[[135 127 119 104 112 157 125 149 115 138]
 [135 126 132 132 136 137 121 148 107 123]
 [116 127 139 105 137 118 144 110 128 119]]
=>
[[135 135 116]
 [127 126 127]
 [119 132 139]
 [104 132 105]
 [112 136 137]
 [157 137 118]
 [125 121 144]
 [149 148 110]
 [115 107 128]
 [138 123 119]]

[[137 122 102 147 105 102 120 116 101 110 138 122]
 [114 125 112 122 109 113 115 113 111 101 132 118]
 [113 126 113 121 111 115 115 115 113  99 133 120]
 [139 128 102 151 104 101 121 116  99 109 144 122]
 [115 137 128 121 118 127 144 110 125 138 135 107]
 [148  99 125 132 143 126  99 154 131 114 104 157]
 [119 140 137 126 126 135 125 124 121 115 126 125]
 [139 128 105 151 106 104 119 117  99 106 140 125]]
=>
[[137 114 113 139 115 148 119 139]
 [122 125 126 128 137  99 140 128]
 [102 112 113 102 128 125 137 105]
 [147 122 121 151 121 132 126 151]
 [105 109 111 104 118 143 126 106]
 [102 113 115 101 127 126 135 104]
 [120 115 115 121 144  99 125 119]
 [116 113 115 116 110 154 124 117]
 [101 111 113  99 125 131 121  99]
 [110 101  99 109 138 114 115 106]
 [138 132 133 144 135 104 126 140]
 [122 118 120 122 107 157 125 125]]

[[132 129 129  99 138 119 113 128 131 132]
 [127 123 128 108 125 139 114 128 125 134]]
=>
[[132 127]
 [129 123]
 [129 128]
 [ 99 108]
 [138 125]
 [119 139]
 [113 114]
 [128 128]
 [131 125]
 [132 134]]

[[136 134 124 136 134 131 117 129]
 [122 118 133 116 135 136 118  99]
 [134 122 115 138 134 129 137 121]]
=>
[[136 122 134]
 [134 118 122]
 [124 133 115]
 [136 116 138]
 [134 135 134]
 [131 136 129]
 [117 118 137]
 [129  99 121]]

[[129 126]
 [138 122]
 [125 150]
 [128 128]
 [124 153]
 [140 121]
 [131 115]
 [140 118]]
=>
[[129 138 125 128 124 140 131 140]
 [126 122 150 128 153 121 115 118]]

[[136 129 123 132 126]
 [138 134 116 133 133]
 [138 132 120 126 134]
 [149 138 106 139 133]
 [151 132 121 119 128]]
=>
[[136 138 138 149 151]
 [129 134 132 138 132]
 [123 116 120 106 121]
 [132 133 126 139 119]
 [126 133 134 133 128]]

[[138 138 133 138]
 [128 126 123 132]
 [109 147 122 103]
 [140 130 123 136]
 [129 127 134 122]
 [154 118 132 155]
 [127 146 135 138]
 [116 127 138 133]]
=>
[[138 128 109 140 129 154 127 116]
 [138 126 147 130 127 118 146 127]
 [133 123 122 123 134 132 135 138]
 [138 132 103 136 122 155 138 133]]

[[128 130 140 137 130 129 146 131]
 [120 131 137 124 131 145 151 128]
 [124 121 128 124 137 148 129 124]
 [124 133 133 130 138 134 118 119]
 [119 127 120 128 122 124 134 128]
 [109 131 134 140 125 142 125 138]
 [120 125 128 143 127 121 117 128]
 [120 133 134 124 137 132 151 128]
 [128 134 136 114 129 131 127 124]
 [117 123 128 128 131 136 124 122]]
=>
[[128 120 124 124 119 109 120 120 128 117]
 [130 131 121 133 127 131 125 133 134 123]
 [140 137 128 133 120 134 128 134 136 128]
 [137 124 124 130 128 140 143 124 114 128]
 [130 131 137 138 122 125 127 137 129 131]
 [129 145 148 134 124 142 121 132 131 136]
 [146 151 129 118 134 125 117 151 127 124]
 [131 128 124 119 128 138 128 128 124 122]]
---
[[107 141 140 146 116]
 [124 132 124 128 102]]
=>
[[107 141]
 [124 132]]

[[134 117]
 [137 128]
 [104 120]]
=>
[[134 117]
 [137 128]]

[[142 137]
 [142 118]
 [118 123]
 [121 158]
 [131 154]]
=>
[[142 137]
 [142 118]]

[[126 138 121 109]
 [132 138 117 104]
 [133 136 116 102]]
=>
[[126 138]
 [132 138]]

[[129 132 131]
 [132 108 121]
 [139 153 124]
 [119 136 127]]
=>
[[129 132]
 [132 108]]

[[151 149]
 [136 158]
 [146 136]
 [144 140]]
=>
[[151 149]
 [136 158]]

[[138 140 138 138 141]
 [141 146 138 138 137]
 [139 145 138 140 138]
 [140 138 140 140 152]
 [139 146 137 139 140]]
=>
[[138 140]
 [141 146]]

[[103 124 113]
 [136 135 152]
 [141 104 113]
 [112 118 120]
 [135 147 116]]
=>
[[103 124]
 [136 135]]
---
[[120 124 125 125 136]
 [156 134 132 129 133]
 [122 135 144 132 123]]
=>
[[134 132]
 [135 144]]

[[128 128 127]
 [128 128 127]
 [135 127 155]
 [128 127 128]
 [129 124 131]]
=>
[[128 127]
 [127 155]]

[[149 133 119]
 [114 134 111]
 [116 134 134]
 [124 105 129]
 [147 136 133]]
=>
[[134 111]
 [134 134]]

[[104 124 146 138]
 [100 117 122 105]
 [129 131 125 130]
 [139 157 111 125]
 [133 155 118 123]]
=>
[[117 122]
 [131 125]]

[[142 100 134 132 129]
 [114 132 140 140 126]
 [132 113 148 149 152]]
=>
[[132 140]
 [113 148]]

[[138 148 126]
 [158 145 120]
 [124 158 139]
 [129 154 132]]
=>
[[145 120]
 [158 139]]

[[107 134 112 139]
 [105 131 109 140]
 [109 137 111 138]
 [113 141 116 133]
 [105 126 108 139]]
=>
[[131 109]
 [137 111]]
---
[[124 123 120 107 153]
 [122 130 138 117 117]
 [116 122 138 125 117]
 [132 120 130 128 128]
 [127 142 123 134 127]
 [132 119 135 114 127]
 [126 117 124 131 139]
 [134 127 128 132 127]
 [121 115 130 148 123]]
=>
[[121 134 126 132 127 132 116 122 124]
 [115 127 117 119 142 120 122 130 123]
 [130 128 124 135 123 130 138 138 120]
 [148 132 131 114 134 128 125 117 107]
 [123 127 139 127 127 128 117 117 153]]

[[105 152 146 134 116 109 123 118]
 [135 120 123 127 131 134 130 132]]
=>
[[135 105]
 [120 152]
 [123 146]
 [127 134]
 [131 116]
 [134 109]
 [130 123]
 [132 118]]

[[131  99]
 [110 113]
 [125 116]
 [127 141]
 [140 104]]
=>
[[140 127 125 110 131]
 [104 141 116 113  99]]

[[125 130 138 121 121 135 138 137]
 [117 122 132 116 147 138 126 131]
 [112 121 135 117 151 139 124 131]
 [126 135 133 116 123 137 140 135]
 [125 122 124 126 117 119 135 122]]
=>
[[125 126 112 117 125]
 [122 135 121 122 130]
 [124 133 135 132 138]
 [126 116 117 116 121]
 [117 123 151 147 121]
 [119 137 139 138 135]
 [135 140 124 126 138]
 [122 135 131 131 137]]

[[122 134 147 117 117 128 152 129 132 133 137 124]
 [115 128 144 116 114 130 147 137 129 137 147 124]
 [114 127 139 115 111 130 145 139 130 136 141 124]]
=>
[[114 115 122]
 [127 128 134]
 [139 144 147]
 [115 116 117]
 [111 114 117]
 [130 130 128]
 [145 147 152]
 [139 137 129]
 [130 129 132]
 [136 137 133]
 [141 147 137]
 [124 124 124]]

[[100 131 131]
 [128 120 136]
 [136 134 119]
 [120 147 121]]
=>
[[120 136 128 100]
 [147 134 120 131]
 [121 119 136 131]]

[[128 101 139 134 122 119  99 155]
 [115 105 135 140 119 115 113 137]]
=>
[[115 128]
 [105 101]
 [135 139]
 [140 134]
 [119 122]
 [115 119]
 [113  99]
 [137 155]]
